A single turn carries every row of the set below to another of its rows. Some are shown first; where does it send the rows asked next?
ganil: [  4  -1   3  -4   3 -15   0  -7  -4  23 -15   4  -4  14   5   2   9   6
   3   1  17  -1  -7   1   4  -4 -28  -4   6   4   4  -8   0   9   2   8
 -18   4   4   0  -2  -7   9  17   3   9  -5   1  16  -4  -3  -5   0  -6
   5   7  -3  -4  -3  -2  -4]
Palu: [-11   0  -2  12   1   6   2  14   1  -8   0   4  19  -6  -8   4   1 -19
 -19  10   7   4   9  -2 -18  -1   2  -1  11   4  -1  -6   2  -3   0   5
   0 -14  -6  -3 -15  10  -9   9   5   9   2  -5   5  -6  -5  -9 -17 -19
  -2  -1  11  -3  -7  -2  -7]
Bafu: [-29  -5  -4   5  15  -5  -4   5   1  -6  11   2   2 -15  -4   3  10  -8
  -9  -7   6   5  -5  -2  -7 -10  15  -1  -2  -3  -1  -4  -4  -9  -6   9
 -11   3   0  -1  -3   3   3  13   4  15 -24  -3  -5  -2  11   2  -1 -12
   4 -13   0  -5  -5  -1  -2]
lapog: [ 15  13   0  -2  -8   8   6  10  10 -15 -10   6   4  -4 -15  -7  15   2
   4  -5  -5  -4  -3  -2   1   6  -4   4   3 -11  -7  -4   8   8  -8  10
   9   8   2   6 -11   2   0  -4   6  10   0   2  17  -1   7  15  12  -6
   3  22  -7  -6  -8   1 -19]
dek: [ -2   8   8  -6   1  -9  -4   6  -9  10  -6  10  -8  -5  -3   0  -6  13
 -12   7  -3   6  -2  -2 -11   2  33  -4  -5  12  -7  -9   2   3  -2 -21
   0  -4  -4  -6   1  -1 -15  -2   7  11 -16  11  -4   7  18  -8   1  -6
  -7  12   4   1   8   6   5]
tob: [ 11   5   9  -8 -13   4   9  10  10 -11 -13  -4   1  -4 -14   1   4  -3
  -1 -11   3   3  -9  -8  -8  -3  -1   5 -10  -8  -1  -8   9   9  -1  10
  15  -1  -6  -3   0   5   9  -1   0   8  -6  -6  17  -1   5   8  -4   0
   6  27  -3 -20 -10  17  -7]
dad: [-14   3  -3 -11  -1  -2  -8   4  -6 -26  -2   8   8 -13  -8  -5   5  15
  -7   3 -11   5   6   4  -2  -6   1  -1  -3  -6 -10   6  -7  10   2 -16
  -5  -7  -4 -16   9  12   9   0   3   4  -6   2  -4  10  19  15   5  -6
  -7  -3  -8  -1   4  -1   4]
gobam: [ -7  -7   4   9   4 -12  -6   1   0   0  -7  -4  -5   7  -8   8   1  -8
  14  14   8 -12  -9  -8   8   1  11   8  -5  19  -3  11   2   9  -2  -1
   4  -4   4   7   0   0 -10  -5   4  -9  11   2  -4  -7  -7 -21  -7  15
   9 -13   3  11   1  -1 -14]
Kab: [ -2  -3   7 -11   0 -16   1 -13   6  15 -18   6 -14   3   2   1   9   3
 -14 -11  10   1  -7   4  11   7 -18  14  -8   5   6  -3   2   5   3   6
  -2   0  -5  11   5  -7   3  20   2  11 -12   5  15   6  -6  -3  -3  -5
   5   4  -3 -10   1  -1   1]
gibu: [ -4  -6 -11  -3  -7  12 -10  11   7 -15  -3   9  -1   4  -1  -2  -8   8
  -6   7 -10   1   3   3  -7 -11  -1  -4   2   1 -10  -8   9   9   7  -3
   3  -4  -2 -13   7  17  14  -9   5  20  -7 -10 -14   0  16  10   1   7
 -13 -10  -3  -3  -4   5   8]
Rasaz: [ -2  -3   9   3  -3 -10  -1   6  -3   1  -4   8  -1 -13  -3   7   7  -7
  11  -1  18  -6  -6  -5   6  -4  23   5  -2  10  -5   0   4   6   1   8
   1 -17  -4  -2   7  -9 -15   6   0  -8  12   3   9  -3   7 -22 -15  -2
   3 -13 -10  19   9   0   3]
mizil: [ -7  -2   5   0  -2  -5  -5   9 -18  21  -3   7  -4   0  -2   1  -5  15
   4   4   0  -3  -7  -7  -4  -4  24  -1  -2   3  -2  -8  -4   9  -6 -35
 -10   4   3  -1  -3   1  -8 -11   5   6  -6  -1 -12   4   7  -4   0  -5
   2  15   3   4  -6  -4  -5]
fibuf: [-11  -6  -5   1 -12   7  -9 -10 -14  -3   2   1   8  -2  10  -1   8  -6
 -20  -7   4 -12   6  -6  -7  -3  -9   7 -14  -1   4   3 -13   2   3  19
  -5  -3   8   5  -2   4   2   2  -7   4  19  -2  -6   6   4 -17  10   5
  -3   2   0  17   3   2  10]
runut: [ -8  -2  -2  -3  -6   3 -10  10  -2 -17   3   5  -6 -11   7   0  -2  11
   8  -2  -6   2  -5   7  -7  -1  -8  -3   0  -3   3   4   2  10  -1 -28
   3  -2  -8  -1  -7  10  13 -11   1 -11   1   2 -11  -1   5  23   0  -8
   2  -1  -6 -15  -5  -9  -3]
bas: [ 15   0  -3  -4 -21   5  -1  17   5  -7 -14   6   6   4 -17   0   2  -5
   8   1  12  -8  -5  -7  -1  -3  -1  -3  -4  -3  -5  -4   7  20   0  12
  -2  -1  -9   0   4   7  -3   5   6  19 -23   2  13   1  12  12  -2  -6
   4  17  -7 -13  -8   5  -2]
tomen: [-21  -3  -5  -3   8   3   2  11  -5  -9  13   5   5   5 -11   4 -10 -14
 -12   7  -3  12  -5  -3  -9   1  17  10   0   8  -2 -12   1   5  10   8
  -3  -5   0  10  -4   4   3   9   2  16 -11 -11   2  -2  -8   5  -7  10
 -10 -10  14  -9  -7  -5 -14]
nul: [  8  13  -1   4   3   5   0  10  -2  16   0  -4 -10  -2  -2  13 -18   7
  -7  10  -6   7  -4  -5  -7   1  24  -2  -3  12 -12 -12  12   9   8 -18
 -10   3  -6   0  -8   4  -9 -11   9  12  -8  -6  -1   0   7  -2   4  -4
  -9  13   1   6  -1   8   9]
feti: [ -3   0   1   5   1   0 -14 -10  -8  -8   4 -16   2   1  11   7 -15  -7
  -7  -5  -6   1   0   1  -4  -3  -8   0 -17   0   7  12  -9  10  12  13
 -14  -5  -5   5 -11   8   2  -1 -17  10  13   6   6  -4 -11  -4   3   3
   2  -2   1  11   0  -4  16]
guzis: [-13   4  -4   8   1  -1  10  11 -11  -4   6   0   3 -11  12  12  -4  -7
  -7  -6  -7  10   4  -4 -19   5   2  -1   6 -13   4  -8   6  -8   2   0
  10   9   6   8 -10   4   0  11  -3   3   3 -19  13 -11   5  -7 -15  -8
  10 -10  -5  -9   1  -1  -9]
tivi: [  8   5   9  -4   0 -10  11   1  -6   4  -8   9  -6   6   4 -12   9  12
   3   3  -1  -6  -3   5  -3  12 -21   4   9  10  12  -8  -1   5   0  18
 -13   2  12   0  -1  -9   4  15   6  17   5  -4  22  -7  -2  -8   4   2
  -2   6   1   2   8  -2  -1]
zar: [ 10   8   2  -3  -2 -10   9  -2  12  16  -6   6 -12  -8 -12   0  -3   0
 -15  -5  -2  -4 -11   1  14   8 -18  16  -7   8   8   5  -4  14   6  14
 -16  -8  -5  11  -2  -4   4  11   7  22   0   2  12   5  -5   5  -6  -2
   0   1  -4   1  -6  -5  -6]
nevi: [ 36  -1   3  10  -2   4  -1  -3  -5   9   5   4   4  15   1   2   1   2
  10  -2  -2   1  -3   8   2  -1   7   0  -2   0  -1  -4   0  -4  -5  21
  -2   5 -13   4   4  -2   3  -5   3  -2  -2  -1 -18   2  -4  16   1  11
   5 -12   1   5  -1  13   1]
Kivad: [ 17   0  -1  11  -6 -10  -4   7 -10  10   4 -21   1   7   2   7   5  -9
  12   2  -3  -2 -11  -1 -11   7  -4  10 -10  -5 -13  12  -5   7  -3  -1
  -6  -9   3  -9  11   6  11 -12  -6   2   7  -1  -6   9  -7  17   9   9
   5   2  -8   4   1  16  -2]
nus: [  4  -3   4 -12  -8  -8  -3   9  -5 -19 -17   9   9  13 -18 -11   9   2
  10  -2  -4  -3  -2  -3   1   0   5  -2  -5  -4   3   2  -1  13  -7   1
   7   9  -1   2   4   0   2   5  -1  16 -22   7  17  -1   8  11   2   9
   6  15  -3 -17   0   5 -14]
Buka: [ -5  -9  -6  -5 -11   6   0   7   4 -18  -3   6  14   4 -12   1  -2   9
  -9  10  -3   5   6  -1  -4 -14  -1  -3   6   8  -2  -6  20  -7  -1 -10
   7  -8  -6  -7   4   9  13  -2  13  -5  14 -11 -10   2   5   7   2   0
  -2  12   6 -14  -2   6  11]
kav: [  0   7   6   2   6   2   5   1  -4  10  -7  -4  -1  -4  -6   2   5   8
 -14   1  -7   1   1  -2 -11  -8  23   8  -2   8  -4 -13   8   2  -5 -27
   1   2  -6   1 -15   5  -5 -18   5   1   5  -9   2   3   1 -15   4 -10
  -9  23   5   7  -1   6  10]
Zeviz: [ 11  -9   6   1   1  -5  -2  -3  -2   0  -2  -1  10  12  -2  -3  23   4
   1 -11  -6  -6   2  13  -5   2  12  14  -1  -2 -17  -3  -2  -9 -13  17
   7 -13  -1  -7  16   6   0  -3  -6   1   3   8  -1  14  -2   3  11  -3
  -3   5  -2  11  14  14   8]
lalu: [  1   6  12   5   3 -10   4  -4   1   3  -6  -4 -21  -4  12   9  -4 -13
  10   1   7   4 -21  -8  -2  -3  17  -2  -6  12  -5  -4   7  10   6   9
   0  -8  -2  -3  -3  -3 -11  -4  -6  -6  17  -2   7 -11   9   0  -9  15
   1 -17  -2  11   7   6 -11]
Vefab: [  3   1   1  -1  13  -1   0 -18   3   4  -3   3 -12  -5  -9   2   7  -8
  10  -7   5  -3  -5  -5   0  -1  19  -1  -6   5  -3   2   2   7  -3   9
   1  -2  10   7  -4   1  -1  -5   5  -8   7  -2   5  -4   7 -25  -4   8
   3 -31   1  16  -3   8  -3]
valig: [  1   1   2  -6  -2  -8 -13 -10 -12  -7   7  -3  -4  -4   5   2 -10 -15
  -6 -18   9  16  -5  10 -10   2  -3  -6   0   3  11  10   0  -2  11  13
  -7 -11  -5   8 -10  -1 -12   8   1  -1   2  16   2   5  -6   1   3   1
 -12  -3 -10  10  10 -10  14]
dum: [-27  -1 -11   6   6  -7   4   7  -9   0   5   1   5   1   4   8   8  -4
  -8   9  -3  -1 -12  -5 -11  -8   3   3   6  -4 -10   1  -6  -4 -15  -3
  -4  -1   0  15 -21  10  -1  10  -9   5   2  -2   5  -4  11   9   4 -10
   4  -4  -6 -10   4 -17 -19]
Sos: [-11  -4   6   1  14   2   3 -13   6  -3 -13 -11  -5  -4  -1   6  12  -9
   6   1  10  -7 -10 -11   7   2  17   3  -3  11 -13   5   6   3  -7   2
 -12 -13   4  -2  -6   4 -15   2   0 -14  21   0  13  -3   1  -4   5  -1
   3  -7   3  20  -1   6  -1]
gugop: [ 10  -2   7  -3  -4   4  -2   9   0  -7  -9   5   5  -1 -19 -10  13   2
  22 -18   2  -6  -8   2  -2  -6  -5  -5   4 -16   5   2   0   8 -12  -1
   0   8   6  -2  -9   4   8  -6   6  14 -16  -4  10  -5   4   8   2  -3
  10  14 -13 -10 -14   8 -13]
kagin: [  2   1  10   0   2 -10  11   8   9   9  -9  -2  -8  -6  -6  -8   9   4
  -9 -12  -4  -8  -9   0  -3   8 -23  12   0  10  21   1  -6   4   1  11
 -12  -9   5 -10   1  -2   5   6   7  20   4  -3  15  -4  -9  -8  -8   2
  -6  14  -3  11  -6   1  -4]
kibu: [ 18  -8   5   5  -3  -3   4   1 -11  -1 -11 -12  16  17  -1   1   9   4
   2  -6   7   0  -4  -1  -2   3   5  11 -11  -6   3   9   0  -2 -14  -7
   5 -14 -15  -4  10  -5  -6   8  -3 -16   3   6  -7   5 -16  10  -4   7
  -5   9   0   7 -11   0   1]
Rek: [  7  13   2  10   1  -4   1  -1 -12   9   0  11  -7  -8   2  -4   4  15
  -4   6 -10  -1   6   0  -4   0  25  -2   0   1  -1 -14   5   6  -6 -20
  -1  21   0   7 -11  -2  -9 -18   9  10   1  -6  -7   3  10 -11   7  -9
   5   7   7   9   0  -5   0]
Labu: [ 32  11   0   9 -10  -6   2   2  -8  -2   0   1  -1  -6   9 -11  10  -3
   4  -2   3  -1   2   8 -13  19  11   6 -14 -11  -2   9  -1   6 -12   6
   9 -14  -8   0   8  -8  -2   3  -3   3   0  13   3   7   3   6   4  -3
  -3 -17  -5   3   1   4  13]
tabe: [ -5  -4  -1   6 -17  -5  -5 -10  -9   3  10   4  -2   6   9  -1  -8   5
  -4  -4   7   3  -8   6  -2  -5  -3  -5  -8  -6   0   1  -1  -6   0  28
   3  -3  16   3  -3  -4   0   9   4  13  21   2 -25   2   2 -17   4   5
   1  -2   0   3  -4  -8  -1]
Fezop: [  7   7 -15   1 -11   1  -1   4   4 -15   3  13   6  -5  -2   1   3  14
  -3  -7  -7  10   8   5  -7  -6   0 -11   9  -8   2 -12  21   3   1 -10
  13   5  -7  -1   2   3   9  -3  10 -11   7   3  -3   1  11   9  -5 -14
  -6  -2  -2  -4  -6 -17   2]
musif: [-10 -13  -4  -4  -5 -10 -15   5  -6   7   7   2   7   4   7   3 -10  -5
  -2  -8  11   9  -8  -1   9   4   1 -10   0  -1   6   5   2 -17   5  11
  -1 -12   5   4  -7 -17   3  13  -3  -4  15  21  -9   1  -9  -2   3   5
  -7   9  -3   6  -2  -7   1]

dek -> nul
lapog -> gugop
And these:
dum -> Bafu
feti -> fibuf
lalu -> Sos
tivi -> ganil
dad -> gibu
Labu -> Kivad

